One vector is turned by the same rotation once a step. Each row is the vector after some number of steps, and that number follows the row.
The counts run from 0 to 865.
[ -9  20   9   6  10   4 -20  -7  -2  -2   2 -13  23  16  12   3  14  -4
 -14   2   6  -9 -19  -7 -34  10  -9   1   2  -4  -8   7  18 -20   5   3
 -12  13   0  -2   7   1  -4  -4 -23 -14   9 -22  14 -13 -38  18 -12  -8
  16  -7   0  -9  -5  10   6  -5  39 -17 -18   8  -8 -27   9 -16 -15   5
 -19]  86
[ -7  14  -7   2  21   7 -23  -5  -8   7   2 -12  26  24  17  12   5  -5
  -6  17  24   4 -10 -11  -7  26 -11   2  13 -11 -14  23  -7  -7   8   3
 -23  13  23 -14   7 -17   4  -7 -21   0   5 -15   4 -14 -36  16   7   0
  13  -8  -7  -6   2  -3  12   6  21 -22  -3  14   3 -27  15  -5  -4   9
 -34]  838
[  3  23   2   2  16  -1 -22 -20   4   7  -1  -7  37  27   9 -10   3   1
  13  14   8  -6  -7 -12  -7  21  -7 -10  18  -6   2  22 -13  -7   3  -2
 -26  17  14   3   9 -12  -5  -3 -21  -3   9 -14   4 -16 -35  10  -7 -12
  17  -4  -1 -14  -2   2   6  -5  31 -15  -2   5  11 -20  18 -10  -7  16
 -33]  850
[  3  20   2  13  16   4 -32 -17   0   4   2  -7  24  14  12  -1   9  -8
 -15  20  12  -6 -11  -2 -22  12 -12   0  14 -11 -21  12  10  -8   9   8
 -18  11   6  -8  17  -4  11   4 -17  -1   8 -25   9 -10 -38  28  -6 -16
   2 -13 -14  -7  12  -2   1 -10  18  -9  -8  23  -4 -25   7  -7  -3   6
 -34]  287
[ 15   2  -4   4   2   3 -32  -1 -13   3  -2  -1  20   9  16   2  10   1
 -20  20  27 -15 -15   5  -5  20 -15   5  12  -8 -12   6   2 -17   2   9
 -14   5  21  -7   8 -12  -5  -4 -18 -23  22 -18  17 -10 -35  15  -3  -2
   4  -4  -1   7  -9   0  18   3  20 -22   8  11  11 -34  19 -19 -14   6
 -25]  257
[  9  -4   2  -4   4  -4 -17   6 -11  11  -5 -13  19  12  13   6  14   3
 -11   7  12 -19 -11  -3 -10  11 -12 -11   9  -2   4  -2  20 -27   0   7
  -4  13   7  -5   4 -16 -20  -6 -39 -17  12 -10  12  -6 -36  26  -4  -9
  13  -3   2 -14 -17   5   5  15  30 -16  -5  13  -2 -20  15 -16 -21  11
 -25]  703
[ 18  16   2   5  14  -4 -19 -13   1   9 -14 -13  24  15   4  -4   4   2
  -4  12  12 -19 -10   5  -8   5 -15  -5  22  -3  13   1  11 -17  12   6
 -13   7   2  -7  -1  -7   0   7 -33 -15  15 -21  -2  -4 -42  22   1 -17
  15  -1   3 -15 -17   2  -4 -10  22 -23  -5  -3   9 -31  14 -12  -9  11
 -28]  271
[ -8  11   3  -8  21  10 -21 -11   3  14  -3 -14  24  16   6   2  18  -1
   3  13   4  -9 -14  -9 -26   8 -10 -12  20 -10  -4  15   0 -11   6  -8
 -11   1  11  10  -3 -18 -19   7 -33   0   5  -8  12  -7 -31  22  -2  -9
  13 -14  10 -11 -12  11  19  10  22 -14  -8  16  -4 -23   7 -17 -24  12
 -24]  114
[-13  16  -2   2  18   9 -28 -13   1  18   4 -12  32   8  13  -5  14  -1
  -4  12   4 -10 -15  -7 -20  18 -17  -4  10  -5 -15  12   0  -8  14   0
 -25   4  23   5   7 -11  -4   4 -21   3  -2 -11   8 -13 -23  24  -4 -12
   3 -13  -8   3   5   3  25   3  23 -11 -12  17  -5 -28   3  -7 -15  10
 -34]  225
[ 14  24   5  13   7   3 -33  -9  -5   0  -9  -2  23   4   4 -10  12  -2
 -18  16  17 -21 -17  -1 -26   4 -13   1   6  -2 -12   9  15 -10   6   6
 -20   6  10  -2  12  -2   3  -5 -12 -21  21 -30  12  -7 -35  16 -11 -12
   8  -5  -7  -6   5   1  12  -9  25 -10  -3  10   7 -30  10 -15  -8   6
 -27]  477
[  4  -2  -1  -3  21   7 -16 -10   5   9 -12   6  24  25  10   3  10   0
   0   8  15  -7   0  -2 -10   4 -12 -10  19 -12   5  15   0 -12   4   4
 -17   6   8  -7  10 -12 -20  -8 -23 -14  23  -6  15 -18 -36   9 -11 -22
  11  -8  14 -19 -15   7   4   4  31 -23   2   8  11 -26  23 -11  -8  13
 -30]  640
[ -3   1   0 -10  12   9 -16  -9  -4  22   2 -14  32  17  15  11  23   3
  -4  14   6 -14  -6   7 -13   9 -22  -6  11  -4  -6   5   9 -22   5   8
  -6  -2  13  -3   2  -7 -17  -7 -32 -15  10  -8  25 -19 -28  14  -3 -17
  11   0   3   3 -22   2  24   9  34 -25 -12  -3   6 -23   6 -17 -20  11
 -20]  764
[  3   5   2   3   7   3 -37  -6 -10  12   7   9  29   5  18  -4   8  -7
  -8  13  17 -18 -13   6 -10  11 -11  -3   8 -12 -15   3  -3  -6   7  -1
 -28  -4  25  -2  15 -11 -16  13 -18 -12  12  -9  12 -17 -33  21  -3 -12
   2 -11  -6   9   2  -1  14   4  21 -17  -5  13  -3 -36   0 -12 -16  11
 -30]  346
[ -8   4  -5   1  16   5 -16  -7  -9   5   0  -3  26  23  20   4  18   1
  -4   6  22  -2 -12  -6  -4  26 -15   2  19  -4  -7  14  -8  -7  14   8
 -23   9  16 -11  10  -2 -10 -13 -11 -16   7  -9  13 -16 -32  11  -4 -12
   8  -6   6   0 -12  13  11  -5  33 -30  -5   3  12 -30  20  -7  -5  16
 -26]  649
[ -8   2  -1   0  20  10 -18  -5  -7  10   8  -4  31  25  17  11  13  -4
 -10   7  19  -6  -5   4 -10  17 -16   3   2  -8 -14  17   1 -13   6  10
 -19   6  15 -18  10  -4  -9 -14 -11 -14  13 -12  20 -28 -34   5   0 -13
  12  -7  -4   3 -13  -1  15   3  37 -30  -5   2   7 -27  13 -11  -7  11
 -24]  647
[  1   1  -5  -6  13  13 -22  -6 -10  10  -7  -2  19   9  18   5  15  -9
 -15  17  31 -11 -10  -4  -4   2 -24   1  14  -9 -13   7   7  -8  13   6
 -17 -12  16 -14   8  -8  -5  -6 -19 -21  15 -11  23 -14 -31  12  -3 -18
   5  -6   1   8  -5   3  11   0  17 -28  -2   3   7 -37   6 -17  -5   6
 -33]  38
[  7  16  10  -5   7   1 -17 -12 -16  -4  -2 -14  22  20   7   4  22   3
  -3  14  24  -9 -15 -17 -17  13 -12  -4   7   4  -6  14  11 -13  -4  -3
  -8  20   4 -13   8  -9  -9 -19 -23 -17   6 -19  13  -2 -38  19 -12  -7
  14  -4   1 -21  -9   7   5   1  32 -17  -3  12   8 -26  15 -15  -8  13
 -25]  699
[ 13   0  -4   2   2   8 -27   1 -12  12   5   7  28  15   7   1  14  -5
 -11  17  12 -19  -4   4 -20  13 -19  -2   3  -3  -8   8   1 -14   0   5
 -11   6  23  -8   7 -19 -15  -6 -20 -15  14  -8  19 -21 -34  16  -5 -16
  -2 -11  -9  -3 -15  -1  16   6  29 -22  12  16   7 -26   6 -13  -8  20
 -20]  246
[ -1   6  -1   2  11   2 -31  -8 -17  15  10 -14  28  11  23   9  17   1
 -12  19  19  -8 -15  12  -3  20 -18   2  14 -12 -16   6   4 -17   5   7
 -13   6  18 -14   4  -1  -2  -2 -18 -11   3 -15  11 -10 -33  24  10   0
   8  -8  -5  12 -12  -1  26  -3  24 -25  -9   1   6 -28  10 -10 -17   9
 -23]  776
[ -5  13   4   2  25   5 -26 -17   1   9   0 -18  19  17  12  13  12  -9
 -12  25  10  -3  -9  -4 -19   9 -12  -4  14 -16 -24  21  13  -9   3   8
  -6  10   9  -6   4 -14   3  -1 -26   1  13 -22  12  -9 -40  22   3  -3
  17 -20  -5  -9   5  -9  16   6  18  -6 -11  16  -3 -18  12 -13 -14   7
 -28]  506
[ -6  12  -4  -1  13   7 -15  -9  -5   9  -4 -26  22  12  12  11  18  -7
 -15  13   4 -12 -13  -4 -23   8 -23  -2  13   7 -14   3  22 -13  15  15
  -8   6   2  -6  -1 -10   1   1 -38  -1   0 -15  10  -1 -38  33   2 -14
   6 -11  -8  -6  -8   4  12   4  22 -18 -15  14  -5 -26   6 -10  -8  15
 -29]  494
[ -5  17   0  -3  21   8 -21 -13  12  20  -6 -20  37  13   6  -7  17   3
  -6   4   1 -17  -9  -3 -25   8 -19  -2  11   2  -2  10   4 -19  13   5
 -19   4  10   9  -1   0  -4  -2 -24  -7   4 -18  17 -21 -24  12  -7 -19
  11  -3  -3  -4  -6   6  23  -2  33 -17 -14   1   1 -28   4 -12 -19   5
 -24]  544
[ -3  10  -8   2  33   2 -22  -6   7  23 -13  -7  28  10  12  -8   6   1
  -5   6  14 -18  -5  -6  -8   1 -17  -9  20  -7   2   5  -1  -2  22   6
 -33   5  14  -7   9 -13  -6   4 -21   1   4 -12  -7 -13 -30  22  -1 -24
   7  -2   2 -10   1   2   7   4  17 -14  -4  13   1 -32   9   0  -5  10
 -43]  221
[ -5  19   0   6  27   8 -28  -6   9  14   2 -16  31  19   8   3  13   3
 -11  11  10  -7 -11   0 -27  14  -7   3  14 -12 -10  23  -2 -15   7   2
 -17  11  17   3  -2  -6   0  -3 -20  -7  12 -22   6 -17 -29  11   4   1
  18  -7  -2  -8  -4   5  28  -1  33 -15  -5   7   7 -22  14 -11 -15   7
 -23]  326
[ 14  11  10  -6   7 -10 -23 -13 -10  14   1  -5  28  11  16  -2   9   3
   7  11   5 -20 -10   7  -4   3  -9 -15  14 -15   5  -7  10 -18  -1  -5
 -16   8   6  -4  13  -7 -16   8 -33 -12   8 -15   1  -8 -39  28  -2 -12
  17  -1   2 -11 -14  -2  -5   0  27 -16 -13   2  -2 -25   5 -15 -24  10
 -28]  792
[ -2   7   1  -2  12  -3 -24  -7   1   7  -2  -1  30  13  24  -6   5   5
   9   9  10  -8 -16 -10   2  26  -7 -11  17  -8  -3   4 -10 -10   7   1
 -31   7  18  11  18 -15 -14   8 -28  -5   9  -5   6  -8 -28  20 -10  -9
  15  -8   3  -7   1   5   7  11  22 -11 -12  13   1 -26  20 -10 -20  14
 -37]  12
[ -1  -6  -4  -6  14   3 -22  -6   1  19  -3   4  28  16  22  -3   4  -3
   3   7   9 -13  -1  -6   0  15 -16 -18  17  -9  -1   0  -3 -13  10   6
 -28  -2  14  -1  17 -14 -21   5 -31  -5   8  -3  13 -17 -28  21  -9 -29
   1  -7  -6  -3  -2   6  -2  11  19 -16  -9  17  -7 -30   8 -10 -14  12
 -42]  742
[  1   4  -8   5  30   4 -24  -2   9  17 -19  -9  20  13  18  -3  11  10
  -8   6  21  -8 -11  -8  -9  10  -7  -8  32 -12   4  12   1 -12  14   6
 -21  10   6   2   6 -10 -10  -3 -23 -10  16 -15   0  -9 -24  17  -8 -12
  15  -3  15 -12  -8  11  20   7  22 -19  -5   8   9 -26  30  -6 -18   5
 -32]  321
[ 10  13   8  16   8  -2 -32  -8  -6   7   2   1  28   8   6  -8  13  -3
 -11  12  -4 -21 -11  12 -29   7  -9  -8   9  -6  -6  -3  12 -16   5   3
 -14  15   8  -6   9  -6 -11  16 -24  -8   9 -23   1 -10 -43  28  -2 -17
   6 -12  -9 -10  -8   3   0  -9  30 -15  -5  15  -5 -27   1 -11 -15  15
 -19]  795
[ 12   5 -10   5  16  -3 -30  -4   0  19  -1 -21  23  12  13   2   8   3
  -8  23  10 -11  -3  -8  -5  21 -15 -11  22  -6  -8   9   7 -18   5  10
 -12  16  10  -2   4 -21   2   0 -36   3   4 -15   7  -1 -28  34   2 -10
   0  -9 -11 -10   2  -4  11  12  14  -8  -7  23  -5 -17  18  -7 -17  10
 -32]  503
[ 14   4 -11   8   5   5 -29   1 -11  14   2 -17  21   8  10   7  15   0
 -24  20  15 -16 -11   1 -17  18 -23   4  12   4 -14   4  14 -17   8  16
  -6  13  13  -9   0 -13   2  -4 -27 -11   7 -19  15  -7 -35  26   1 -12
  -5  -6 -14   1  -9   0  21   2  21 -17   2  16   4 -24  11 -10  -8  14
 -21]  375
[  9  22  -1   9  13   5 -30  -3   7   9  -5 -19  23  10   0  -5   4  -4
 -17  11   6 -15 -15  -5 -33  10 -10  -2   8   0   0   8  16 -19  12   4
 -12   5   7   7  -3  -8   7   9 -35  -7   9 -27   7 -10 -36  21   0  -9
  14  -4 -13  -9   1   4   6   0  27 -17 -10  13  -8 -25   8 -14 -14   3
 -24]  605
[  5   2  -1  10   9   0 -28  -4 -12   9  13 -10  26  21  11   7  15  -1
 -12  11   0  -9  -2   2 -23  18  -9  -8   6  -4 -15   7  14 -20   0  10
  -5  25   6 -14  11 -13  -7  -7 -27  -3   5 -15  13 -13 -39  27  -4 -15
   0 -10 -16 -13 -10   0   8   5  35 -17  -4  23  -5 -16  11  -6 -15  12
 -20]  185
[  7  18  -7   0  18  -2 -18 -21  -9  16 -10 -17  30  11  15  -2  10  -4
  -6  19  20 -14  -8   1   2  -1 -27  -1  20   1  -7   6  11  -7  17  11
 -19   5   7 -19  11  -3   7  -7 -21  -9   6 -22   5  -4 -38  25   3 -22
   5  -3  -6  -2   0  -6   3  -8  14 -19 -10   0   8 -31   5  -4   1  11
 -42]  160
[  1  12   3  -3  20  12 -18 -13  -5  15  -7  -5  20  17   9  -8  18   0
   2   7  23  -8 -14  -9 -22   4 -21   0  20  -9   6  12  -2 -11  13 -12
 -20  -4   9  -6   1  -2  -9   0 -20 -17   3 -14  10 -15 -32  13  -7 -19
   6   1   8  -5 -13  14   5  -9  25 -36  -5   0   4 -40   2 -10  -9   9
 -28]  549
[ 13  10   4  -5   3  -3 -23 -12  -6   3  -7  -2  30  13  18  -9   7   4
   7  15  24 -10 -17  -7   5  21 -12  -5  16  -9   4   7  -4 -13   0   0
 -26   2  17   2  14  -6 -10  -8 -21 -23  19 -11  16 -11 -29  10 -14 -10
  16   4   6   0  -3   6   8  -1  26 -21  -3   0  14 -29  21 -20 -14   9
 -32]  140
[ -5  10   4  -8  15  -7 -22 -10  -4   7   0  -4  31  18  25  -2   3   4
   7  10  17  -6 -13 -10   8  24  -6 -11  15  -9  -3   7  -6  -7   8   3
 -31   7  20   0  21 -15 -13   1 -25  -6  11  -7   4 -13 -31  16  -6  -8
  17  -6   2  -5   2   2   5  11  22 -11 -13   9   0 -26  19 -13 -14  12
 -42]  11
